500 stands for zero in the data rows.
Some points:
np.array([445, 611, 504, 511, 470, 532, 487, 493, 520, 407, 526, 475, 367, 563, 531, 636, 493, 358,
          609, 508, 454, 462, 465, 497, 493, 406, 421, 524, 429, 895, 438, 519, 750, 475, 433, 480])
np.array([414, 466, 609, 565, 594, 525, 499, 388, 398, 603, 383, 492, 599, 541, 446, 519, 501, 466,
          428, 398, 363, 377, 473, 519, 835, 388, 389, 421, 388, 424, 521, 568, 418, 503, 521, 393])
np.array([531, 507, 531, 581, 542, 470, 492, 576, 537, 508, 473, 500, 819, 608, 506, 529, 521, 551,
          589, 489, 525, 580, 600, 528, 594, 622, 525, 437, 999, 708, 413, 573, 573, 539, 572, 416])
np.array([580, 499, 373, 530, 418, 459, 445, 537, 481, 531, 390, 750, 394, 454, 507, 620, 613, 439,
          473, 421, 516, 432, 550, 505, 522, 699, 587, 456, 476, 554, 552, 456, 465, 490, 449, 606])
np.array([513, 352, 386, 537, 534, 433, 648, 507, 429, 651, 623, 397, 422, 501, 586, 539, 395, 614,
          552, 508, 453, 528, 411, 492, 590, 719, 568, 566, 436, 599, 473, 472, 478, 373, 491, 484])
np.array([358, 550, 453, 459, 443, 340, 405, 603, 536, 584, 538, 318, 535, 560, 498, 486, 540, 446,
          464, 484, 489, 500, 574, 494, 421, 584, 371, 380, 426, 438, 460, 613, 385, 524, 423, 654])
np.array([581, 493, 480, 450, 357, 591, 488, 391, 594, 818, 448, 371, 439, 347, 571, 479, 441, 406,
          454, 380, 426, 436, 508, 541, 392, 381, 558, 464, 598, 480, 412, 446, 441, 488, 463, 455])
np.array([515, 545, 476, 470, 520, 730, 531, 493, 566, 555, 549, 607, 572, 500, 455, 475, 532, 432,
          452, 453, 642, 513, 390, 642, 543, 672, 334, 745, 558, 404, 499, 445, 497, 437, 475, 631])
np.array([451, 409, 378, 445, 330, 567, 410, 570, 417, 442, 415, 383, 537, 388, 398, 406, 452, 468,
          416, 456, 622, 496, 398, 349, 610, 402, 485, 418, 447, 487, 425, 383, 557, 582, 468, 507])
np.array([497, 493, 656, 487, 458, 355, 612, 443, 454, 474, 390, 488, 502, 396, 396, 767, 497, 525,
          442, 477, 515, 688, 532, 509, 464, 437, 467, 569, 583, 502, 567, 407, 433, 576, 396, 583])
np.array([551, 434, 517, 568, 558, 351, 449, 619, 556, 594, 422, 600, 520, 555, 529, 549, 474, 610,
          502, 555, 447, 391, 327, 427, 367, 333, 404, 534, 477, 421, 421, 464, 584, 529, 721, 669])
np.array([361, 452, 437, 420, 369, 421, 492, 376, 418, 521, 629, 612, 460, 505, 349, 387, 491, 621,
          689, 574, 425, 352, 558, 481, 505, 434, 504, 678, 668, 467, 514, 376, 430, 491, 541, 472])
np.array([566, 547, 526, 510, 589, 480, 540, 498, 518, 419, 507, 508, 513, 485, 550, 445, 413, 362,
          934, 481, 574, 510, 432, 443, 541, 464, 531, 418, 449, 340, 446, 583, 405, 545, 395, 543])
np.array([439, 620, 511, 487, 408, 438, 461, 678, 517, 505, 369, 482, 446, 462, 594, 487, 472, 683,
          560, 520, 458, 496, 494, 460, 519, 560, 528, 806, 472, 463, 420, 488, 398, 391, 478, 338])
np.array([497, 553, 434, 499, 483, 626, 588, 528, 495, 530, 531, 559, 898, 485, 565, 507, 503, 550,
          499, 681, 533, 495, 604, 532, 428, 455, 572, 429, 330, 655, 570, 503, 453, 437, 526, 604])
np.array([514, 498, 455, 400, 616, 423, 546, 659, 462, 435, 400, 518, 344, 512, 619, 367, 379, 457,
          454, 501, 499, 552, 722, 842, 611, 450, 441, 420, 501, 518, 463, 388, 524, 687, 599, 477])
np.array([546, 494, 610, 503, 502, 582, 503, 567, 644, 488, 608, 537, 488, 462, 562, 412, 518, 561,
          482, 473, 441, 537, 726, 422, 608, 505, 533, 474, 497, 323, 417, 444, 766, 420, 492, 675])
np.array([525, 455, 534, 440, 499, 606, 529, 432, 510, 601, 370, 374, 418, 735, 466, 625, 593, 569,
          545, 565, 651, 453, 559, 464, 422, 593, 560, 546, 411, 485, 349, 483, 544, 597, 499, 410])
np.array([529, 502, 413, 540, 412, 478, 511, 343, 507, 369, 444, 409, 439, 429, 453, 554, 624, 507,
          637, 481, 468, 630, 550, 519, 491, 443, 414, 415, 422, 449, 524, 498, 450, 446, 781, 407])
np.array([482, 399, 540, 631, 481, 631, 532, 485, 455, 346, 405, 383, 467, 657, 482, 377, 411, 442,
          439, 427, 483, 504, 507, 513, 404, 439, 578, 641, 523, 512, 597, 563, 406, 439, 458, 739])
np.array([291, 461, 448, 410, 563, 385, 440, 392, 625, 611, 428, 603, 485, 511, 454, 417, 398, 384,
          396, 409, 527, 628, 481, 427, 397, 518, 528, 404, 438, 456, 441, 430, 498, 386, 449, 456])
np.array([513, 495, 607, 511, 478, 544, 431, 579, 530, 412, 681, 511, 517, 541, 514, 671, 501, 496,
          493, 390, 608, 464, 638, 530, 484, 472, 473, 448, 406, 540, 640, 407, 453, 399, 511, 399])
np.array([519, 571, 540, 764, 548, 373, 480, 506, 523, 561, 569, 502, 469, 506, 392, 385, 602, 392,
          414, 586, 590, 580, 438, 706, 604, 409, 644, 502, 455, 453, 446, 377, 522, 557, 467, 458])
np.array([413, 523, 413, 505, 455, 706, 572, 614, 458, 453, 608, 561, 397, 556, 613, 712, 531, 433,
          402, 601, 401, 531, 419, 449, 487, 472, 556, 444, 665, 333, 469, 496, 420, 512, 482, 526])
np.array([451, 536, 753, 466, 502, 587, 562, 544, 466, 560, 599, 609, 356, 433, 507, 402, 524, 529,
          484, 544, 638, 465, 447, 436, 505, 562, 552, 376, 481, 666, 600, 648, 415, 564, 624, 540])
np.array([516, 549, 520, 582, 487, 564, 437, 483, 423, 545, 465, 506, 429, 451, 395, 516, 439, 665,
          576, 539, 518, 564, 486, 573, 437, 521, 497, 389, 514, 375, 835, 698, 808, 452, 416, 435])
np.array([533, 456, 453, 477, 529, 339, 474, 425, 463, 384, 575, 456, 460, 390, 465, 569, 527, 406,
          356, 494, 648, 428, 564, 505, 474, 404, 538, 581, 548, 434, 369, 824, 533, 415, 507, 461])
np.array([548, 395, 462, 381, 554, 552, 495, 601, 624, 421, 531, 482, 495, 446, 267, 505, 510, 466,
          533, 516, 325, 457, 400, 507, 547, 545, 595, 469, 464, 520, 476, 476, 403, 424, 506, 465])
np.array([666, 572, 474, 459, 420, 480, 596, 517, 368, 410, 531, 518, 475, 541, 413, 342, 510, 457,
          386, 413, 484, 524, 451, 399, 374, 482, 388, 379, 480, 470, 485, 447, 469, 420, 438, 376])
np.array([482, 485, 460, 502, 775, 500, 392, 361, 464, 392, 432, 404, 414, 425, 632, 456, 663, 777,
          502, 518, 478, 466, 404, 459, 465, 373, 434, 413, 605, 609, 468, 382, 392, 438, 366, 534])
np.array([457, 525, 565, 445, 511, 432, 506, 464, 402, 343, 420, 433, 655, 469, 577, 488, 511, 490,
          460, 460, 395, 373, 419, 498, 423, 765, 611, 510, 461, 430, 492, 414, 578, 562, 537, 473])
np.array([536, 516, 513, 496, 515, 581, 485, 450, 478, 502, 709, 654, 588, 501, 535, 458, 519, 647,
          491, 409, 429, 661, 524, 490, 486, 484, 494, 636, 365, 597, 432, 730, 565, 796, 504, 500])
np.array([623, 539, 543, 551, 455, 506, 407, 329, 546, 410, 527, 570, 500, 509, 536, 449, 340, 443,
          400, 737, 467, 446, 505, 456, 464, 591, 420, 462, 456, 508, 482, 492, 375, 498, 479, 415])
np.array([558, 499, 426, 418, 623, 414, 555, 548, 617, 615, 506, 427, 579, 575, 637, 463, 564, 350,
          488, 550, 507, 482, 446, 385, 493, 417, 500, 644, 533, 486, 884, 507, 613, 610, 534, 418])
These points spread out most along one direction. Take the direction at right angles to it along which they spread out most. Then take the direction at right angles to both along which they spread out most. Go by this last direction. How far along it is each point below, from 0 to 99? The average is 50, and the first point in the table lies past the average. One standard deviation of the points above along it is 16.
np.array([525, 455, 534, 440, 499, 606, 529, 432, 510, 601, 370, 374, 418, 735, 466, 625, 593, 569,
          545, 565, 651, 453, 559, 464, 422, 593, 560, 546, 411, 485, 349, 483, 544, 597, 499, 410]) 45
np.array([536, 516, 513, 496, 515, 581, 485, 450, 478, 502, 709, 654, 588, 501, 535, 458, 519, 647,
          491, 409, 429, 661, 524, 490, 486, 484, 494, 636, 365, 597, 432, 730, 565, 796, 504, 500]) 41
np.array([482, 399, 540, 631, 481, 631, 532, 485, 455, 346, 405, 383, 467, 657, 482, 377, 411, 442,
          439, 427, 483, 504, 507, 513, 404, 439, 578, 641, 523, 512, 597, 563, 406, 439, 458, 739]) 34
np.array([451, 536, 753, 466, 502, 587, 562, 544, 466, 560, 599, 609, 356, 433, 507, 402, 524, 529,
          484, 544, 638, 465, 447, 436, 505, 562, 552, 376, 481, 666, 600, 648, 415, 564, 624, 540]) 39
np.array([361, 452, 437, 420, 369, 421, 492, 376, 418, 521, 629, 612, 460, 505, 349, 387, 491, 621,
          689, 574, 425, 352, 558, 481, 505, 434, 504, 678, 668, 467, 514, 376, 430, 491, 541, 472]) 49
np.array([566, 547, 526, 510, 589, 480, 540, 498, 518, 419, 507, 508, 513, 485, 550, 445, 413, 362,
          934, 481, 574, 510, 432, 443, 541, 464, 531, 418, 449, 340, 446, 583, 405, 545, 395, 543]) 51
np.array([546, 494, 610, 503, 502, 582, 503, 567, 644, 488, 608, 537, 488, 462, 562, 412, 518, 561,
          482, 473, 441, 537, 726, 422, 608, 505, 533, 474, 497, 323, 417, 444, 766, 420, 492, 675]) 44
np.array([497, 493, 656, 487, 458, 355, 612, 443, 454, 474, 390, 488, 502, 396, 396, 767, 497, 525,
          442, 477, 515, 688, 532, 509, 464, 437, 467, 569, 583, 502, 567, 407, 433, 576, 396, 583]) 59
np.array([551, 434, 517, 568, 558, 351, 449, 619, 556, 594, 422, 600, 520, 555, 529, 549, 474, 610,
          502, 555, 447, 391, 327, 427, 367, 333, 404, 534, 477, 421, 421, 464, 584, 529, 721, 669]) 51
np.array([513, 352, 386, 537, 534, 433, 648, 507, 429, 651, 623, 397, 422, 501, 586, 539, 395, 614,
          552, 508, 453, 528, 411, 492, 590, 719, 568, 566, 436, 599, 473, 472, 478, 373, 491, 484]) 38
